128 stands for zero in the data rows.
Here is a table of points, one per row:
tensor([147., 130., 192.,  91., 173., 186., 162., 166.,  88.,  89., 163., 129.,
         99.,  57.,  69., 133.,  45., 195., 169., 114., 161., 109., 152., 146.,
         91.,  81.,  85., 172., 100., 142., 164., 130.])
tensor([ 77.,  16.,  86.,  95., 181., 175., 127., 126.,  90., 159., 125., 122.,
        171., 169., 222., 133., 123., 119., 157., 121., 169., 109., 174., 209.,
        150., 140.,  85., 121., 133., 133., 112., 138.])
tensor([140., 113., 145., 109., 203., 137., 160., 203., 167., 158., 171., 132.,
        125.,  98., 146.,  70., 141.,  78., 145., 137., 125., 133.,  34.,  89.,
        159., 127.,  91., 106., 130.,  48., 187., 175.])
tensor([131.,  96., 129.,  93.,  81., 119., 156.,  90.,  56., 184., 115., 163.,
        155.,  85., 120., 151., 144., 103.,  54., 165., 144.,  70., 106., 124.,
         98., 155., 175.,  86., 155., 182., 140., 221.])
tensor([164., 104.,  63., 171., 100., 114., 189.,  95., 106.,  83.,  96., 113.,
        133.,  87., 119., 106., 124., 132., 176., 188.,  97., 107., 144.,  57.,
        109., 142.,  97., 133., 118., 144., 153.,  29.])
tensor([ 81., 120., 164.,  75., 100., 154., 154.,  82., 127.,  71., 159., 111.,
        185., 203.,  97.,  65., 127., 106., 140., 118.,  50., 130., 171., 106.,
        131., 109., 171., 131.,  64.,  95., 148., 172.])
tensor([253., 197.,  91., 121., 140., 154.,  76., 129.,  64., 146., 117.,  51.,
        191., 143., 103., 118.,  99., 104., 156., 102.,  94., 147., 119., 149.,
        179., 107., 106.,  98., 140., 144., 138., 116.])
tensor([179., 136.,  73., 133., 122.,  76., 107.,  98., 119., 138., 100., 195.,
         95., 167., 126., 147., 105., 163., 160., 171., 115., 190.,  69., 183.,
         61., 127., 147., 180.,  67.,  88., 158., 148.])
tensor([ 44., 162.,  75., 164., 161., 146., 126., 145., 106., 115., 175., 124.,
        108., 114., 117., 213., 103., 109., 136.,  92.,  50., 180., 149., 103.,
         65., 156., 125.,  66., 138.,  99., 148., 134.])
tensor([122., 160., 112., 184., 142.,  68., 156., 143.,  76., 133.,  89.,  97.,
        121.,  88., 117., 120., 205., 112., 125.,  34., 175.,  52., 150., 107.,
        140., 150., 209., 153., 116.,  80., 127., 143.])
tensor([166., 155., 113., 108.,  63., 105., 217., 174., 162., 111., 142., 211.,
        195., 137., 118.,  97., 131., 134., 126.,  75., 113., 162., 131., 145.,
        113., 157., 116.,  83., 141., 130.,  50.,  93.])
tensor([ 99., 120., 172., 141., 123., 102., 118., 207., 191., 173.,  53., 114.,
        167.,  65., 155., 172.,  95.,  93., 145., 135., 102., 158., 155.,  97.,
        148., 118., 124., 152.,  74., 176., 181., 137.])
tensor([ 96.,  76.,  48.,  90., 119., 128., 100., 125., 128., 187., 110., 115.,
        130., 146.,  73., 153., 122., 255.,  48., 109., 122., 110.,  98.,  97.,
        199., 142., 102., 151., 147., 108., 124., 107.])
tensor([109., 147., 155., 160.,  64., 111., 165.,  66., 135., 171., 123., 140.,
         72., 101., 118., 128., 198., 128., 123., 126., 122., 119., 190., 198.,
        180.,  42.,  60., 129., 179.,  88., 158., 146.])
tensor([138., 139., 120., 114., 180., 124.,  82., 119., 190., 103., 138., 157.,
        120., 102.,  67.,  88., 133.,  92.,  83., 190., 138., 143., 185., 184.,
        146., 205., 184.,  85., 144., 145., 172.,  82.])
tensor([135., 152., 162., 155., 115., 145.,  88., 182., 106., 101., 182., 177.,
        147., 165., 135., 197., 195., 112., 131., 161.,  99.,  53.,  90., 167.,
        180., 133., 126., 144.,  71., 161., 137.,  63.])
tensor([111., 183., 169., 157., 146., 174., 172.,  63., 172., 201., 110.,  95.,
        151., 147., 126., 140., 163., 148., 143., 156., 183., 148., 117., 103.,
         81., 126., 147.,  61.,  36., 122.,  84.,  96.])
tensor([110., 102., 109.,  82., 106., 132.,  96., 125., 135., 115., 151.,  89.,
         33.,  73., 150.,  89., 195., 161., 143., 121.,  92., 166., 102., 147.,
        148., 126., 166., 107., 111., 213.,  46., 155.])
tensor([ 87., 144., 129., 206.,  98., 174.,  91., 129., 123., 135., 103., 142.,
        113., 176., 192.,   9., 117., 157.,  82.,  73., 156., 143., 105., 125.,
        104.,  97., 129., 135., 146., 189., 194.,  93.])
tensor([108., 179., 107., 138., 173., 120., 164., 164., 145.,  13.,  74., 130.,
        163., 187., 110., 163., 190., 142., 138., 189., 189., 179., 117., 115.,
        124., 101., 100., 128., 177., 159., 114., 198.])
tensor([147.,  46., 188., 140.,  76., 139.,  91.,  54., 158.,  56., 122., 122.,
        146.,  99., 142., 192., 117., 112., 118.,  59., 157., 170.,  75., 145.,
        138., 144., 182., 122., 160.,  94., 148., 107.])
tensor([154., 128., 131., 147., 114., 109., 176., 121., 152., 154., 164., 119.,
         55., 203., 101., 140.,  38.,  75., 123., 134., 139., 153., 155.,  89.,
        191., 182.,  99., 173., 112., 175., 130., 158.])
tensor([110.,  90., 154., 100., 125., 148., 141., 174.,  75., 167.,  82., 106.,
         81., 180., 138., 137., 107.,  95., 125., 168., 130., 109.,  96., 126.,
        108.,  58., 213., 131., 223.,  93.,  64.,  77.])
tensor([173., 134., 113., 123., 135., 171.,  64.,  89., 163., 126., 152., 190.,
        100., 104., 210., 139., 111., 173., 124., 147., 164.,  88., 210.,  69.,
        134.,  99., 160., 130., 172.,  86.,  99., 156.])
tensor([ 97., 150., 178., 139.,  84.,  19.,  57., 149., 122., 130., 216.,  90.,
        152., 126., 119., 114.,  76., 146., 191., 158., 164., 106., 106., 114.,
         93., 156.,  76., 141., 141., 114.,  94., 146.])
tensor([151., 150., 148.,  90., 204., 101.,  93., 109., 172., 109.,  94.,  94.,
        123., 105., 138., 112., 127.,  75.,  71.,  87.,  76.,  92., 125., 135.,
         59., 145.,  50., 210., 133., 120.,  58., 108.])
There is one direction along which these points spread out most. Take the direction at right angles to it along which they spread out most. Go by this last direction. Where along it does each point below lie, from 0 to 99? The average is 50, and the first point in the table lies past the average. One standard deviation of the points above along it is 16.
tensor([ 77.,  16.,  86.,  95., 181., 175., 127., 126.,  90., 159., 125., 122.,
        171., 169., 222., 133., 123., 119., 157., 121., 169., 109., 174., 209.,
        150., 140.,  85., 121., 133., 133., 112., 138.]) 74
tensor([122., 160., 112., 184., 142.,  68., 156., 143.,  76., 133.,  89.,  97.,
        121.,  88., 117., 120., 205., 112., 125.,  34., 175.,  52., 150., 107.,
        140., 150., 209., 153., 116.,  80., 127., 143.]) 34
tensor([147., 130., 192.,  91., 173., 186., 162., 166.,  88.,  89., 163., 129.,
         99.,  57.,  69., 133.,  45., 195., 169., 114., 161., 109., 152., 146.,
         91.,  81.,  85., 172., 100., 142., 164., 130.]) 81
tensor([108., 179., 107., 138., 173., 120., 164., 164., 145.,  13.,  74., 130.,
        163., 187., 110., 163., 190., 142., 138., 189., 189., 179., 117., 115.,
        124., 101., 100., 128., 177., 159., 114., 198.]) 27
tensor([147.,  46., 188., 140.,  76., 139.,  91.,  54., 158.,  56., 122., 122.,
        146.,  99., 142., 192., 117., 112., 118.,  59., 157., 170.,  75., 145.,
        138., 144., 182., 122., 160.,  94., 148., 107.]) 45
tensor([131.,  96., 129.,  93.,  81., 119., 156.,  90.,  56., 184., 115., 163.,
        155.,  85., 120., 151., 144., 103.,  54., 165., 144.,  70., 106., 124.,
         98., 155., 175.,  86., 155., 182., 140., 221.]) 40
tensor([179., 136.,  73., 133., 122.,  76., 107.,  98., 119., 138., 100., 195.,
         95., 167., 126., 147., 105., 163., 160., 171., 115., 190.,  69., 183.,
         61., 127., 147., 180.,  67.,  88., 158., 148.]) 45
tensor([ 96.,  76.,  48.,  90., 119., 128., 100., 125., 128., 187., 110., 115.,
        130., 146.,  73., 153., 122., 255.,  48., 109., 122., 110.,  98.,  97.,
        199., 142., 102., 151., 147., 108., 124., 107.]) 70
